Each row is where one point has got to under a steady rotation. How many steps took it there?
The counts run from 0 to 147.
[ 23  31  -4   2   2  -5  -8  28  13  -7 -12   1 -16   9 -11  -7   4 -20
 -22  -2  45   2   7  24  28 -19 -13   2 -10   7   1 -12  -6   0   3 -13
 -21  -1 -12   7   4  -1   5   3   8 -18  19   1 -17  21   5  17 -32 -17
 -14  14 -20 -16  26  -2   4  -1   2  24  19 -23 -20 -37  40 -16   8  45
   1   0  11 -10  -5  -5  10 -26  27  -7] => 125
[  0   9 -13  -7   4  -5 -31   0 -12 -19  -9 -18  21  17   2 -10  24 -22
 -16  -2  38  11  10  34  23 -21  -2 -17   4 -18  22   1 -14   9  -2   8
  -3   2 -19 -13  -9  -4   9 -15  25 -14  -1  -5  15  33 -17   8 -18  13
  20  15   1 -26  13  -6  16   4  12  13  21 -14 -28  -4  47 -22 -16  30
 -15  16  26 -11 -10  16   5  -5  26 -11] => 37
[ 15  15   9  12  -2  15  -6 -14   9 -30  -5 -12 -10  -2  17 -13 -14 -17
  -6  -6  22   8   2  26   4 -20  15   5  -4   6  -1  11  28   9   1  27
 -14   6  -1 -17  19  15   3  21  -2 -19   0  10 -17  -1   3   1 -39 -11
 -15  11 -26 -20  25   7  -6  -1  12  13  36 -14   6  -8  39  -4   0  28
 -16  10  13 -25 -20   2  14 -18  56  -2] => 15
[  3   5  24  15   8  28  -6   6   7  -6   6 -15  -7  25  11 -15 -10  -4
 -20 -10  24  16   8  29  18 -10  26  -1  -3   7   6  -4  11  31  10  25
  -9  -1   8   7  12   3  14 -16 -15  -8   1  -9 -25   7   0  -7 -34  -7
 -10  -6 -10 -32  11  -7  11  -6  -6 -14  30 -13   7   0  49  17 -15  23
  -9  25  11 -33 -20  22  -6  -8  42  -4] => 72
[ 15   9 -12   5   8  -3 -12  -6  -2 -28  -9 -10 -27  32   5 -23 -17  -9
 -10  -7  18  11  -4  16  30 -15 -18  -4  -4  -9   6 -21 -11 -10  -3  -5
  -8   4  -7 -18   5  18   9  -8 -21  -7  -4  11 -18  15 -11  -3 -38 -27
  -7   3 -14 -28  14 -21   3  -6   9   0  27 -35  -8 -31  56   0   9  26
  -1   5   1 -32 -10  -5  -4  -2  21  -3] => 4
[ -3  15  20 -17  -4  19  -1   5   2  -1   5  -1  -1  32  10 -15   7 -29
 -26  10  40  21  -3  31  11   3  30  -3   1 -18  10   0   9  17   8  31
  -8 -12  -5  21   6 -12  19  -7   2   0 -13  -3 -23   2 -24  -3 -29   7
  -3 -10 -13 -23  19  -8  16   0  14   1   7  -5 -20   8  44  -4 -25  14
  -3  35   0 -24  -2  21  23  -6  23  19] => 147
[ 11  13  -5   5  -1   4  -7  -8   3 -17  -7 -11 -22  22  15 -22  -7  -8
  -4  -7  10  13  -3  22  33 -12 -16   3   3  -6  24 -15 -10  -9  -3   0
 -11  -3  -4 -12   3  26   2   4 -22  -8  -5   2 -16   9  -8  -2 -42  -9
 -17   5 -16 -28  13 -21   0 -14  10  -3  37 -33   4 -24  71   7  11  25
  -1   2   0 -30  -7  -4   1   2  28  -4] => 5
[  2   7   9  18   5  13   1   2  12  -8 -13   0  -1  36   1 -20 -19   8
 -16 -20  29  19  10  19  32 -23  10 -10 -12  21  12 -11   4  12  -3   8
  -1  14  11   6  11 -10   0 -10 -10 -19  10  14  -7  11  15   0 -23  -6
  -5   6  -9 -29  12   9   7  12 -10   2  23 -27  -5 -27  58  10  13  17
  -1   2  29 -33 -24  17 -11 -15  33 -14] => 70
[  5  -8 -15   2  -4  -8 -30 -21   6 -28 -11 -20   0  22  -5 -19  -6  -9
  -8  -6  24   5  -8  25  20 -17 -15   0 -14  -3   0  -1  -9 -25   2   6
   0  -4 -17 -22  13   9  17  -4  17  -9  -7  16  -7  -5 -12  -7 -28 -22
  19  11  16 -41  10  -7  20 -14   7  15  18 -33   8   6  54 -12 -15  16
 -15  12  15 -36 -16  -4  14   8  15 -10] => 103
[ 19  33  13  13  16   8 -20   6  -7 -12  -6  -2   3  10 -10 -13   6 -36
  -8  17  33   0   2  20  22 -30   1   2  28 -13  12  -3   4  10   4   5
 -10  -6 -15  -3   9   7  26   1  10   9   5   1 -19  26  -2  14 -26  -8
  -9   6 -21 -31  24 -16   2 -17  26   0  22 -28 -16   0  34 -18 -16  42
 -15  28   8 -10 -14  -4   7 -24  23   3] => 18
[ -6  -9  -3   2  -5   2  -4 -16 -16 -27 -28 -10  15  32 -15 -14  13  -5
 -14 -11  19  12  12  34  25 -44 -12  -3   2   8  17  -9   6  -6   3   6
  -6   6 -30 -11   8   7   4   4   7   4 -12  -3  -4  12   7 -12 -25   0
  16   4  14 -42  -1 -10  15 -11  23   5  20 -14 -20   4  52  -1  -1  27
 -15   0  15 -37 -22  -6  28  -7  14  -7] => 94
[ 32  28  -2   4  -9 -10 -15  -4   9 -13  -6   0 -33  14  -1 -10  -2 -10
 -28  -1  45  -6   5  35   2  -2  -6  12  -3  -9  -4   8   2   1  12  -3
 -27 -12  -7  -3  11  -6  -1  -7  13 -13  12  -1 -24  -7 -12   6 -39  -9
 -15  14 -10 -22  44 -30   6  -2   0  25  12 -27  -8 -21  32  -8 -16  34
  -1   7   2 -10  10  -9   9 -17  41  -5] => 123
[ 20  23 -12 -11  -5  -5 -12 -10   2  -6 -13   0 -24  -2   1  -1  12 -12
 -18  -1  17   4  16  35  20  -2  -7  19 -20  -5 -10   4   9  -4  12  12
 -12  -4 -10   5  13   1   0  12   5 -23  16  -9 -18 -13  13  -3 -30 -13
  -1  17  14 -38   9   0   0 -21   3  23  18 -29   4   3  61 -17  -9  31
 -14   6   6 -20  -4  -7  36 -14  30   4] => 106
[  9  15  -3   2   5   5 -10   2   9 -23 -16   7 -13  32 -21 -20  -6 -24
  -8  10  20   2   0  17  16 -25 -14   2  16  -5   5 -14  -8  -3  -2  -5
 -11 -10  -5 -23  15   0  32   0   1  12   1  17 -23   6  -2  11 -26 -10
  -4  14 -18 -20  26 -27   9 -25  34   0  30 -31 -18 -23  43   1 -20  34
 -21   6   9 -34 -15 -20  -8  -7  25  -8] => 11
[ -2  12   8   3   7   5  -7  -8  -8  -7  -8  -8  17  26 -23 -11  17 -21
 -22   5  22  11   6  26  30 -24  -2   9  14 -17   5  -3   1  15   5   0
   3 -12 -22   7  16   3  23  -3   5  12  -1   0 -19  20   9   0 -17 -18
  11   6   8 -47  -5  -8  17 -26  17 -15  10 -26 -13  22  46  -5 -19  37
 -12  18  12 -39 -23  -8  26  -7  11   2] => 92
[ -9 -13 -10 -12  -9   9 -20   4  -1 -17  -8 -17 -21  25  11 -14  -1 -14
 -29 -14  36  12   7  41   4   4   4  -4 -24   3  -2   0  -8   6   8  28
  -8  -4  -6  -9   1  -6  18 -18  21 -13 -13  -7  -3 -12 -28  -9 -24  11
  18  12  14 -18  25  -7  13   2   0  30  13 -19  -4  -3  51  -7 -34  -2
 -15  15  10 -27   1  11  -3   9  35  -8] => 47
[-12   5  -9  12   3  13 -12   6  -1 -18 -11 -25   2  16   4  -8   0 -12
 -34 -11  29  13  18  33  30  -5  15 -14 -20   5  10  -5 -15  21   5  16
   1   4   5  -7   0  -5  14 -34  15  -3 -13  -9  -8  25 -20  -4 -31  12
   4  13  11 -22  18  -9   4   6 -13   2  25 -17 -13 -10  45  -9 -11  16
  -6  19  25 -13   3  28  -6  14  50 -20] => 54
[  8   3  14   7   5  11   0  10   8   1  -4   3 -30  41 -12 -22 -17 -10
 -37  -1  33  -3   5  31   6  -3  11  10  -1   7 -15  -9   4  16  16  11
 -13  -3   2  15  14 -15  28 -24  -6   6   9   0 -27 -14  -6  -4 -25  -3
  -8 -11  -4 -28  30 -15  16  -5   4  11   5 -26  -6 -11  41  -1 -32  11
  -9  24  -2 -29   0  -2 -14 -12  19  -9] => 66
[  8   2   0 -27 -17   1 -32  -9   7 -26 -10  -6   2  21   6 -20  16 -19
   0   2  37  21  -9  30   0 -11  -4 -13   0 -17  15   4  -4  -6 -12  23
 -16   4  -1 -27   3  -7  11  -5  18 -23   1   2   2  -6   2  15 -23  13
  22  30  -9 -20  20 -10  17  -4  19  19  32  -4  -8  -6  54  -4 -32  20
 -20   8  20 -35 -11  -1  12  -4  40  -4] => 30
[  8  22   3  -5  -1 -14 -13   7  -4 -27 -11  -5   9   8 -17   0  16 -36
 -29  -3  23  13  -3  27  14 -17  21   0 -10  -2 -17   4  10  21  -4  20
  -7  -1 -24  11  28  -4  14   9  13  -7 -12  -3  -3  22   1  15 -23  -7
   9  12 -12 -19  28  18  -5   5  11  23   4  -9 -16  -4  26 -29 -17  32
 -14  16  11 -22  -2   6  23 -13  52  -1] => 34
[ 10   7   4  -1  -5  -2   3  22   2 -31  -1   6 -15  34 -18 -16  -4 -25
 -24  -6  27  15   4  25  12 -26   9   2 -10   8  -8  -9  -4  14 -10  -7
 -27  -4 -12   7   6  -5   5   9  -9   1 -10  -4 -13  15 -17  13 -41 -10
   2  -1 -36 -12  31 -12  -4   3  25  19  20  -2 -41 -30  36  -2  -7  33
   2   7   0 -25  -8  -6   4 -22  41  -3] => 133
[  6  -3  21  17   1  10 -12  -6 -10 -28   5 -19   1  30  -1 -31 -15  10
  -5 -14   2  13   5  26  31 -18  10  -5   0  -3  21   6  -4   5   0  12
 -13  -1  -2   5  18   6  -4   0 -25  -9  -8   2  -5   2   3   8 -44  -7
  -6 -18 -20 -42  13  -9  18   3   6  -8  23 -12   3  -8  71  10 -12  16
  -4   2   8 -35  -7  15 -12  -6  25  -4] => 79
[ 19  34  20  -1   1 -14 -11  14   4 -17 -11   8   1  39 -29 -15   1 -22
 -12   8  29   2  -1  23   6  -3   8  -8  -2  -9   3  -2   1  -3   6  13
 -14  -3 -15   8  17 -19  12 -12  -1   4  -7   4  -6   5 -17   6 -30   6
  -4  -2 -21 -28  43 -22  15  17  23  21   5 -13 -37 -10  39 -20 -11  21
  -2  10   5 -24   2   8   7 -27  31  -3] => 141
[ 19  24   8  16  -3   8 -15 -11  11 -18   2  -9  -4   4   6 -15 -12 -25
  -6   3  28   0  -3  22   8 -19  16   6   8  -8  -4  11  23  25   3  25
 -14  -5  -6  -8  25  14  19  17  -5  -5   5  11 -23  12   0   7 -32 -23
 -13  12 -28 -26  28   5  -8 -14  14   4  27 -16   2  -3  25 -11 -16  32
 -15  21   9 -20 -11   2  12 -19  52   7] => 16
[ 14  12  10   5  -4  27  -8  13  18 -22  -5 -27   0  16  10  -6  -2 -20
 -18   1  44   6  -5  29  22  -6  -1  -8  -7   6  21  -7 -12   5   3  11
 -15 -12   2 -15 -10  13  20 -15  10   0 -10  12 -25  23 -30   0 -43   2
  -2  10  -9 -12  25 -18   5   7  -3  14  33  -2  -6 -19  45   3  -4  19
  -6  17  -4 -15  -7  10   4   1  50   3] => 128
[  7  14  15   7   1  -3   2  13   4  -6 -15  16 -20  43 -19 -17 -12  -4
 -35  -3  37  -5   7  24  17  -7   9   4   6  16  -8 -16   3  10  12   2
  -9  -2  -4  11  24 -25  22 -25  -7   4   3  -1 -25 -13  -3   2 -26   0
 -17  -2  -7 -33  33 -17  20   2  -1   1   2 -31 -23 -12  48   1 -19  18
   1  12   8 -38   5  -5  -9 -12  19  -8] => 67
[  5  -8  -4  -1 -10  -5 -19 -36 -10 -34   9 -22 -11   9   4 -17   1   3
 -11  -9   1  15  11  29  16 -19   9  16 -12 -23  -1  20   9   4   5  17
 -10  -8 -22  -2  30  22  -3  19  -6 -17 -13  -1  -2  -9  -5   5 -43 -34
  14  -1  -3 -42   3  -4  12 -14  13  -1  10 -21   5  11  49  -2 -25  28
  -8   7  11 -29  -7   2  22  -3  32   0] => 97
[  7   4   9  -8  -2   8  -2  17  -5  -3  -8   1   3   6  -3 -12   8 -29
 -19  16  40   6  -1  35  24 -22  13  11   5   1   4  -9   3   6 -11   8
  -6 -12 -24  14  17   9  28  33  15  -1  -4  -3 -10  16   2  20 -26  -1
   5  15 -21 -18  23   9   1  -4  25  25   8  -8 -14  -8  48 -20 -20  35
 -16  12   0 -14   8 -22  16 -18  18  19] => 26
[ 16  21   3  11  16   7 -14   7  -5 -18 -22   0  10  20 -10 -12  13 -24
  -8   9  36  -3   1  26  19 -36  -5  -9  27  -5  19 -13   5  -3   5   0
  -9   0 -22 -13   2   5  21   3  12   1   7   5 -12  30   0   5 -25   4
  -8   6 -13 -33  25 -15   6 -15  33  16  21 -15 -29  -7  32 -16  -3  44
 -15  17   3 -10  -9  -6   9 -25  10   1] => 19
[  7  16   2   3   0   4 -15 -10   0  -6   3  -9  14  25 -16 -10  10 -23
 -24   4  31  16  -2  26  29 -15  15   9   6 -14 -10   0  11  24   5   8
  -4 -12 -18  10  30   7  23   1  -3   2  -4  -6 -23  13   4   4 -28 -30
   9   6  -2 -41   1  -1  10 -18  11 -15   3 -23  -1  20  41  -5 -21  33
 -11  29  10 -35 -22  -2  30 -10  20   9] => 91
[ 10  11  -4   6   6  12  -6  -3  16 -18 -10  -3 -18  31 -11 -20 -14 -27
 -11  15  34   5  -7  24  10 -25  -5  13   7   5  -4 -14  -1   8  -2  -6
  -8 -11 -11 -13  17   6  41   8   0  16   0  19 -28   4  -8  11 -28 -21
  -1  16 -20 -17  29 -19   8 -24  29   4  21 -28 -13 -18  29  -4 -22  27
 -16  14   4 -34 -15 -31  -1  -7  25   0] => 10
[ 17   8 -13  -9  -6  -7 -33 -24   6 -18  -9 -12 -15  18   7 -14   1  -5
  -8  -8  22   3  -1  27  15  -2 -16   2 -14 -15   2   6  -4 -14   8  14
 -11  -1  -9 -23  11   3   3  -7  11 -26   3   4 -10 -17  -6  -4 -37 -17
   9  13  12 -40   6 -13  18 -18   6  18  27 -33  12   4  63  -3 -17  20
 -11  11  12 -28 -14  -1  18   2  28  -8] => 104
[  0  15  10  17  -8  19 -18  -6   1 -18   2 -20  10   9   1 -14   1  -4
  -7   1  26  15   9  34  10  -9   9 -13  -6  12  34   3 -15  12  -5  17
 -14 -18  -4  -7   0  -2  11  13  14   3 -12  10  -5  16 -13  19 -39  14
  -3  12 -29 -14  37 -14   6  20  11   4  23  -2 -14 -23  58  -3  -9  23
 -12  -3  27 -12  -6  10 -12 -21  42  -6] => 136
[ -3  20 -13 -12 -10 -14  -3   2   3   4 -16  17 -24  19 -11 -12   9  -9
 -37  -4  42  11  21  29   5  -3  12   8 -21  -1 -17   3  -4  24   3  10
 -12  -1 -10  16  16 -30   6 -12  13 -25  15 -12  -6  -4  -7  18 -14   3
   6  15   5 -20  20 -13   2  -5  -5  20  -1 -29 -24 -26  43 -13 -21  24
   1   2  25 -24   4   2   6 -19  29  -9] => 50
[  6   7  -7   6  -8  -5 -21 -30  -9 -10   7 -18 -12   1  -3 -16   8 -10
 -14  -3   1  11  14  34  23 -11   9  25  -7 -19  -3  18   5  13   5  15
  -9 -14 -19  12  27  10   5  23  -5  -7  -1  -9  -7  -4   2  13 -37 -26
   8  -2  -7 -39   8  -7   9 -26  16  -1  11 -28   5  16  57  -3 -30  36
  -5  10  13 -18   0  -1  19 -10  23   4] => 98
[  7  -8 -13   8   3  -8 -22 -14   0 -26 -17 -15   4  17 -20 -12  -4 -15
 -16  -2  24   3   1  25  27 -23 -13   1 -12  11  -1 -12  -7 -17  -4   8
   2  -1 -34 -17  17   8  19   1  21   4 -15  22  -5   1 -17  -8 -17 -19
  20  11  13 -40  17   6  13  -3  17  23  13 -30   1   4  54 -21 -10  18
 -23   4  13 -27 -19  -9   9   4   8 -16] => 102
[  7  22  -9  25  17   4   5 -12  -3  -5 -22  -1 -27  19   2 -11  -1  -7
 -24   7  42  -3  13  31  16 -27 -10  17   7  -2   3  -8  16  12  17   7
 -11 -12 -30   0   0  15  16   2   5   3  13  16 -32   7  -9 -21 -20 -17
 -14  11   9 -29  31 -21   4 -15   4   9  10 -39 -14  -6  35 -10   1  24
  -4   8   7 -11  -7 -20  15 -24  18   0] => 1
[ -9   3  -3   9   5  14  -9 -11  -9  -7 -12 -13 -11  20  18 -15  -1   5
 -37  -9  46  13  35  45   4  -7  11   2  -8  -6  13   7   2  34  20  20
 -18  -8 -11   4  -6 -14   4 -21  18 -16  10  -3  -8  15 -20 -14 -21   9
  -7   6  22 -21  20 -28   5   2 -10   3  14 -20 -19 -12  38   3 -21  20
  -4  17  23  -6   0  15   1  -8  37 -10] => 56
[ 20  14  10 -19 -12   4 -19  -2  -2  -9   6  -9 -11  12  16 -22   3 -15
  -4   6  32  18  -4  34   9 -10   9   5  10 -30  12  17  10   7  -1  15
 -20  -8  -7  -3  17   8   4  23  -5 -17   2 -14 -13   9  -7  22 -38  -1
  -1   3 -33 -27  19  -2   3  -6  21  15  19 -16  -7  -8  53 -11 -23  39
  -7  15  -4 -22  18  -1  16 -15  37  18] => 24
[ -4   5  -8  12  -1  17 -14  -6  -7 -14  -9 -27  -5  19  19 -10   5  -1
 -36 -12  38  15  29  37  13   0  17  -8  -5  -1  13  -1  -4  27  16  24
 -11   0  -3 -10  -3  -8   9 -32  18 -11   0  -2 -14  17 -20 -11 -25  13
  -3  11  18 -17  18 -22   6  -1 -13   2  21 -24 -13  -4  45   3 -18  13
  -4  22  24 -12   1  22  -5   1  41 -15] => 55
[ 30  37  -4   4  -6 -11 -16   8  12  -3  -9   5 -25  13 -11 -13   7 -10
 -21   3  48  -5   7  27  16  -8  -8   6  -3  -7  -7  -2   0   1   9 -12
 -21  -7  -8   2   7 -10  -2  -1  12 -16  17  -1 -21   9  -1   9 -31 -14
  -7  19 -14 -20  32 -18  -1   1   0  25  11 -30 -12 -33  39 -11  -2  46
   3   6  11  -8   6  -9  10 -26  37  -7] => 124
[  3  14   2  17   1   0   2   2   7  -5 -23  14  -3  41 -11 -17 -10   8
 -24 -14  34   7   6  26  31 -21   5 -11  -8  26  11 -18   2   7  -1   1
  -5   7   4  10  21 -18   4 -13 -12 -12  14   8 -13   3   8  10 -18   0
 -13  11  -4 -30  18  -5   8  12 -10   0  14 -30  -9 -37  55   1   8  20
  -1  -7  25 -36  -9  10  -4 -17  28 -14] => 69
[ 12  18 -23  22  -1   3 -20  -4   1 -21  -4 -13 -12  -3 -16  -9   2 -13
 -21   8  21   5  11  29  33 -17  -8   6  -6   2   6   4 -26   5 -12 -16
  -8 -16 -21   0  19   3  13  12  18  -3  -1   1 -17  18  -7  27 -37 -18
  -1  15 -13 -16  23 -20  -3  -7   9  11  12 -33 -13 -22  38 -14 -14  49
  -3  -4  22  -2  11 -17  -9  -7  34 -18] => 117
[ 11  16  -2   8   1  20   1 -10  -2 -10  -5 -16 -26   8  26 -17  -8  -2
  -4  -1  14  13   4  33  26  -4 -10  12  -1   0  28  -4  -3   0   1  11
 -11  -9   3  -6  10  23   8  14 -13  -9   0   0 -21   2  -2   6 -43  -4
 -19   8 -11 -26  12 -20   6 -14   2  -3  40 -28   6 -19  71   0   2  23
 -12   5  -6 -15   7 -10   7  -4  39  11] => 6
[ 20  21   3  13  10   6  -3  33  16 -14  -6  -9 -11  12  -4  -6  -3 -26
 -17  -4  39   6   3  21  33 -15  -3  -3 -16  14   1 -21 -14  -1  -3 -10
 -11  -4  -3   6  -8   8  13   5   4  -8   3   7 -17  30  -4  10 -29 -13
  -7   7 -18  -9  28   3  -8   2   2  24  31 -18 -18 -33  49 -13  14  36
  -1   4   9 -13 -10  -2   6 -11  33  -8] => 126
[ -4 -10  10  21   7  -4  -3  -7 -11 -35  -6  -7   2  51 -14 -31 -16   9
 -13 -17  23  17   8  25  23 -47   9  -6   5   7   7 -15   4  10  -7  -1
 -15  12 -15   2  15  -2   2  -1 -15  -2   1   5  -4  14   3   0 -31 -20
  -6 -13 -18 -37  10  -9  16   4   8   0   9 -22 -21 -19  41   9   5  25
   1   8   8 -40 -23  -1 -13 -20  13 -12] => 77
[  7   7  13   4  -8   5  -6 -15   5  -6   6 -13   3  15  -7 -11   0 -13
 -19  -3  27  16   2  24  26 -16  23  14  -3  -8  -7   4  22  27   6  20
  -3  -8 -19  12  33  15  16  14  -5  -8  -9   6 -19   1   4  -3 -27 -32
   7   6  -9 -42   1  18   9 -12   2  -3   9 -23   7  15  42   1 -13  26
  -9  20  11 -41 -25   1  31 -14  35   8] => 90
